Each row of M is roughly a mix of the hidden directions of one of 3 groups.
M, 92 rows:
[[ -7  30   8  11   8  26   5  10 -16  -4   0]
 [-20  -1   0  -8  12  18  16 -16  19  21  -1]
 [ -9  26   7  10   7  23  10  13 -17  -2  14]
 [ 11 -10  13  -3  15  -7 -19 -25   8   5 -23]
 [  5 -15 -13   0 -29  -6   5  18 -19  -4  15]
 [-21 -19   7   0 -28 -10   2   6 -10  14  13]
 [ 13 -13   2   4 -19 -21  -8  23 -12 -15  13]
 [-18  -1   0  -7  17  20  10 -23  12  21  -4]
 [-23 -21   7  -5 -22 -12  -4  13   5  10  16]
 [ 23   1 -25  -6  19   8 -17 -17   7  -3  -5]
 [-14  13   8   2  14  19   9 -26  13  11 -15]
 [ -8  29   5   7  10  27  10  10 -16  -3   5]
 [  6 -13   7   5 -23 -19  -3  28 -10 -11  10]
 [ -8  19  -5  -4  19  20   6 -22  15  10 -15]
 [ -3  30   5   5   2  23  -6   8 -22  -6 -11]
 [ -5  12  28   9  12  -1   7 -28  -8   2 -12]
 [ 25 -13 -10  -2  12   1  -8 -15  20   3 -22]
 [  2 -36 -10 -11  -9  -5  -3  14   7   9  17]
 [-22   1  27   8  -3  -4   6 -23  -9  16  -6]
 [ 10 -23  -5  -1  -5 -24 -10 -14  19   2 -18]
 [ 10 -14   3   4 -18 -21  -7  23 -16 -13  15]
 [ 14 -19   6  -4 -19  -9 -32   2 -10  -4   7]
 [-18  12   4  -1  -7   8   7  17 -23  -1  28]
 [-24 -21  19  -2 -16 -13  -6  -8  -1  20   2]
 [ -7 -25  11  -6 -29 -14  -3  13  -4  -2  15]
 [-11  13  -2  -3  19  20   7 -25  14  13 -14]
 [ 11 -30  -6 -13  -9 -22 -11 -10  15   2  -4]
 [  2 -10 -30  -1 -19  -1   1  24 -11   2  14]
 [-29  21  11   5   5  12  19  -7   3  15   2]
 [ -6   0  13   9  13  -4  -8 -31  -7  18 -20]
 [ -8  28   9  -1   5  25  10  13 -16  -6  12]
 [  3  39   2   8  10   0   2  -7 -14 -12 -11]
 [ 17 -17  -1   0   4 -14  -4 -16  28   1 -20]
 [ 11   5  11  13 -15 -20  -7  14 -21 -22   5]
 [ -8  -8  25   7   9 -12 -11 -28  -4  11 -13]
 [-12  -9  29  -6   1  -4  -5 -24  10  15 -16]
 [ -5  33   7  10   5  23   3  11 -17  -7  -2]
 [  1  38   9  12   5   0   2  -4 -12 -13 -16]
 [ -3 -23  -1  -3 -30 -12  -1  16 -10  -2  16]
 [ 29  11 -16   9  18  -1  -5   5  -8 -23   0]
 [ -5  -7  19   8 -23  -7 -24   9 -18  -5  14]
 [  1 -28 -13  -5 -26 -11 -10  13  -8   7   8]
 [ 11  -9 -21 -10  20  13  -9 -24  16   6   1]
 [ -9   7  17   9 -15 -16   6  19 -27  -8   9]
 [-18   4   3   1 -25 -20 -12   9 -24  -6   6]
 [-11  32   4   9   5  20   7  11 -19  -6  -1]
 [ -6   8  32  10  12  -6   4 -27  -8   0  -9]
 [  6  -7  14   3 -20  -3 -26   9 -18  -7  20]
 [ 25   5 -23  -5  13   8 -16  -8  18  -5 -13]
 [ -4  11  -6   4  12  -8  19 -12  21   1 -30]
 [ 25   6 -10  -2   2   0   1  20   1 -31  11]
 [ 13  -5 -24 -11  14  13  -6  -9  28   7  -6]
 [ 12 -38 -10  -8  -9  -3 -12   9  13   5   7]
 [ 10 -19  15   5 -18  -6 -33   0  -8  -4   6]
 [-12  25  11   5  10  27  14  10 -12  -1   9]
 [  8 -27 -10 -10  -4 -24  -5 -13  19   5 -12]
 [-19  21  10   4  -7  12   3  15 -25  -5  17]
 [  8 -12   3   3 -20 -21  -4  26 -13 -12  13]
 [ 10 -13 -32  -9 -10   1  -8  25   5  -1   8]
 [  0  17 -13 -15  21  14  28  -2  10   2  -5]
 [ 29  -3 -28   7   5  -4 -11   4 -17 -10  -4]
 [-12  29   6  18   9  22   8   9 -16  -1   0]
 [  1 -32 -11 -13  -7 -24  -1  -6  11   8   9]
 [ 11 -31 -17  -8  -2 -21  -6 -10  13   8  -2]
 [-23  12  25  17 -15   0  -5  10 -16  -5   8]
 [-16  12  22  10 -10 -11   8   9 -30  -3   3]
 [  4 -34  -4 -12  -6 -21  -2  -6  15   7  12]
 [  6 -17   5   4 -20 -20  -4  23 -12 -11  16]
 [ 15   8 -20  -3   5   5   1  27   8 -23  13]
 [ 21 -27 -15 -12   8  -4  -8 -12  16   8  -9]
 [-22   3  17   2 -15 -10  19  21 -13   3  13]
 [  0  38   9  11   6   1   4  -8 -10 -12 -14]
 [-16  29   9  11   2  18   9  13 -18  -4   9]
 [ 26  10 -31   3  15  10  -4   1  -6  -5 -11]
 [  5 -33   0 -15  -6 -20  -3 -10  19   4   3]
 [-11 -13  -9 -18  12  -5  20 -12  20  11 -18]
 [ 33   3 -10   8  16  -4 -11  -7 -12 -18 -10]
 [ 10   9 -16   2  21  10  -7 -20   2  15 -25]
 [-12  13  -5  -5  19  20   9 -23  15  14 -11]
 [ 13  14   2   1  30   8  -6 -20  10  -1 -21]
 [ -6   2  10   8 -15  -9  12  18 -14 -19  26]
 [  7 -13 -33  -9 -11   3  -9  23   7   3   7]
 [ -9  -2  13  12 -19  -4 -14  13 -20  -4  26]
 [-19   5  20   6 -16 -12  15  20 -19  -1  10]
 [  2 -32  -6 -10 -10 -26  -5  -7  13   6   6]
 [-24  10  36   2   5  -2   9 -12   8   2   2]
 [-12  20 -11   2  20  11  32   1   5   5   1]
 [ 20   0 -40   2   5   6  -8  10  -7   2  -4]
 [-13  18  -4  -4  18  20   7 -18  10  15 -17]
 [-10  -4  23  10 -25 -14   8  24  -8  -5   1]
 [-23 -15  20   3 -12  -7  15   7 -14   7  18]
 [ 21  -1 -25  -8  15  10 -14 -12  20  -1  -7]]

One row of each group comes first, with its name. Which group is each row after those in?
[-12  12  27   5 -16   8 -19   5 -17 -10 -11]	U
[  5 -15 -31  -9 -12   1 -11  24   8   3   7]	A
[ 19 -10 -27 -12  12   9 -12  -7  22   3  -2]	N

[ 20 -24 -14  -2  -6 -21 -15 -11  12   2  -9]	U
[  7  -6   3   4 -19 -20  -4  29 -16 -13  11]	N
[ 17  20  -8  13  12   1   8  11 -14 -27  11]	A
[ 35  -3  -7  -4   4  -3  -7  10   0 -28   0]	A
[ 10  28   8  14   7   1  -8 -16  -9 -16 -20]	N
[ 26  12 -30   7  13   7  -1   6 -12 -11  -4]	A
[  0  37  10  12   7   3   3 -12  -9 -12 -16]	N
[ -5  13 -13  -7 -11  13  19  27   6 -11  18]	A
[-10  31  11   8   7  22  12  11 -12  -6   6]	U
